(in the rows, 128 means zero)
Each path below is one point turned by a fixed rotation once a step. After each direction that follows a path, write how fast that rotation turns it, in deg/step (0 if it stays still).
Each turn is a multiple of 5 degrees from 10 to 175, or 0.
Each row of a path follows its step; steps can be skipped.
Path 1:
step 0: [125 121 136 127 123 123 125 109 136 123 124 125 122 122 135 127 124 126
 131 131 141 129 126 118 123 133 131 128 132 132 122 140 129 138 133 129]
step 1: [131 132 135 146 127 126 121 127 127 119 130 123 123 133 127 121 126 129
 127 125 142 127 119 129 131 143 137 132 128 133 130 127 131 124 136 133]
step 2: [116 126 143 133 117 134 123 136 125 137 124 129 129 134 122 128 122 130
 125 127 135 134 120 118 123 133 133 116 131 131 121 129 126 126 129 126]
step 3: [127 126 139 118 123 128 139 122 127 132 122 120 127 131 131 127 132 133
 125 125 149 135 121 131 134 125 132 127 124 136 130 138 126 128 131 131]
step 4: [131 130 133 131 117 127 128 123 124 127 130 126 119 125 127 119 123 133
 124 120 142 126 140 117 127 134 135 128 131 123 129 134 135 132 128 143]
step 5: [124 127 135 140 122 126 127 135 129 129 135 135 122 139 135 121 132 127
 129 126 132 131 114 122 132 131 126 126 122 126 120 140 129 134 138 139]
step 8: [125 125 146 127 123 124 121 135 122 134 131 128 131 140 137 130 130 131
 117 120 138 127 135 119 131 130 131 127 132 121 127 127 129 138 132 136]
step 9: [120 129 133 127 118 131 140 119 127 130 128 136 127 140 133 130 126 126
 124 123 135 133 114 126 136 132 123 133 129 128 131 130 134 129 121 142]
step 11: [139 119 142 131 130 132 116 122 121 131 137 133 130 130 134 126 139 127
 124 134 135 130 120 122 120 133 126 129 121 130 128 133 133 138 127 136]
Speeds:
[129 128 125 127 128 130 134 129 129 128 130 131 127 125 127 126 129 126
 129 127 128 126 129 126 128 126 127 128 126 126 128 134 133 131 127 131]
65
Path 2:
step 0: [134 125 139 113 124 124 122 124 124 124 125 123 121 142 133 130 125 130
 132 123 140 133 118 120 124 127 120 132 123 132 133 128 127 131 139 126]
step 1: [138 129 125 133 128 128 118 123 124 134 116 137 128 124 132 121 138 130
 131 127 128 129 140 137 117 128 137 131 123 130 125 113 125 125 131 137]
step 2: [127 123 144 135 131 124 124 130 128 129 128 127 122 132 128 122 131 118
 123 139 130 133 118 138 129 132 136 124 138 124 140 131 124 127 121 117]
step 4: [123 124 128 121 126 130 128 130 117 129 130 126 133 128 124 126 137 125
 140 125 137 134 127 112 129 120 131 118 130 132 128 124 122 127 137 111]
step 7: [141 121 134 131 124 124 120 119 118 132 124 128 119 121 128 120 127 128
 122 134 124 121 139 128 126 130 135 115 133 131 129 134 124 119 128 139]
step 8: [120 125 126 136 130 124 124 126 136 140 136 122 127 134 136 122 126 120
 126 120 129 133 118 126 122 133 135 116 130 125 127 122 131 125 132 111]
step 11: [142 120 128 130 124 136 134 137 112 136 132 124 125 126 131 129 129 125
 121 119 124 128 127 135 122 132 131 131 125 130 131 122 113 125 122 138]
step 12: [130 132 136 120 126 124 129 122 126 127 135 120 119 139 136 109 131 125
 125 134 131 128 127 130 130 135 127 117 117 120 135 130 134 130 134 126]
step 13: [138 122 125 136 130 118 122 120 136 141 118 137 125 122 132 137 130 127
 131 127 130 124 126 123 123 128 128 115 122 139 132 125 130 122 134 130]
Speeds:
[130 131 128 126 131 127 130 132 132 126 128 125 126 130 129 131 129 126
 126 131 127 128 126 131 130 131 125 128 126 125 128 129 129 130 131 128]
115
[131 129 127 127 131 127 125 129 127 129 130 131 130 123 128 130 126 126
 131 131 129 130 132 126 126 129 127 125 130 124 127 127 125 129 130 128]
120
[128 126 129 132 129 125 127 127 126 125 130 129 129 126 127 130 127 125
 128 129 130 122 127 133 131 124 126 130 129 127 128 125 127 128 127 128]
90
[125 125 129 129 127 127 129 133 127 125 132 127 129 127 125 132 131 133
 129 126 127 129 130 128 127 130 125 126 130 130 126 127 131 129 128 125]
65
Path 3:
step 0: [108 133 124 120 113 138 124 139 143 123 123 133 114 121 135 132 126 134
 134 124 133 120 131 122 136 129 126 129 128 128 121 134 124 139 132 128]
step 1: [121 132 120 127 133 124 128 117 135 138 110 132 123 139 127 132 129 133
 137 124 137 118 130 123 133 123 135 139 136 119 116 135 138 140 133 124]
step 2: [118 133 133 132 127 132 117 116 122 128 126 118 133 139 130 127 131 138
 137 123 143 125 131 125 143 127 136 111 128 131 127 135 137 125 137 128]
step 4: [117 126 124 141 131 121 134 130 137 123 114 131 132 132 120 126 121 135
 121 124 126 133 149 130 127 133 123 119 122 126 135 125 136 117 141 121]
step 5: [132 137 124 135 126 138 131 136 136 131 126 121 138 124 121 127 121 123
 132 124 123 131 141 141 132 118 144 125 136 121 136 115 138 124 127 123]
step 6: [130 121 134 146 127 125 124 136 121 136 132 134 130 122 138 132 129 133
 124 116 122 133 130 132 122 119 143 123 114 119 130 116 133 136 131 120]
step 10: [124 131 138 126 119 129 109 126 127 127 124 127 122 130 138 127 134 129
 118 129 135 118 123 123 135 123 134 128 137 110 129 133 127 116 137 141]
step 11: [122 120 134 117 137 110 130 127 132 124 126 122 141 125 132 136 130 128
 134 129 136 118 126 112 124 117 127 125 133 119 135 132 131 128 138 141]
step 12: [114 125 118 128 117 121 126 129 132 121 128 128 128 126 120 129 131 137
 136 147 124 121 131 122 134 119 120 118 122 126 133 120 134 117 141 135]
Speeds:
[131 128 129 128 129 123 127 127 131 128 128 126 129 126 126 126 124 129
 126 132 129 129 128 131 129 128 128 126 126 128 130 131 133 126 130 132]
45
[127 132 123 128 128 130 131 127 130 128 129 131 128 131 124 129 127 131
 128 129 126 127 125 128 128 126 126 128 131 127 128 126 135 128 126 127]
95
[127 128 132 125 130 131 129 128 131 126 133 126 131 128 129 128 127 127
 132 127 131 130 128 127 128 124 129 126 128 133 128 124 130 129 127 130]
120
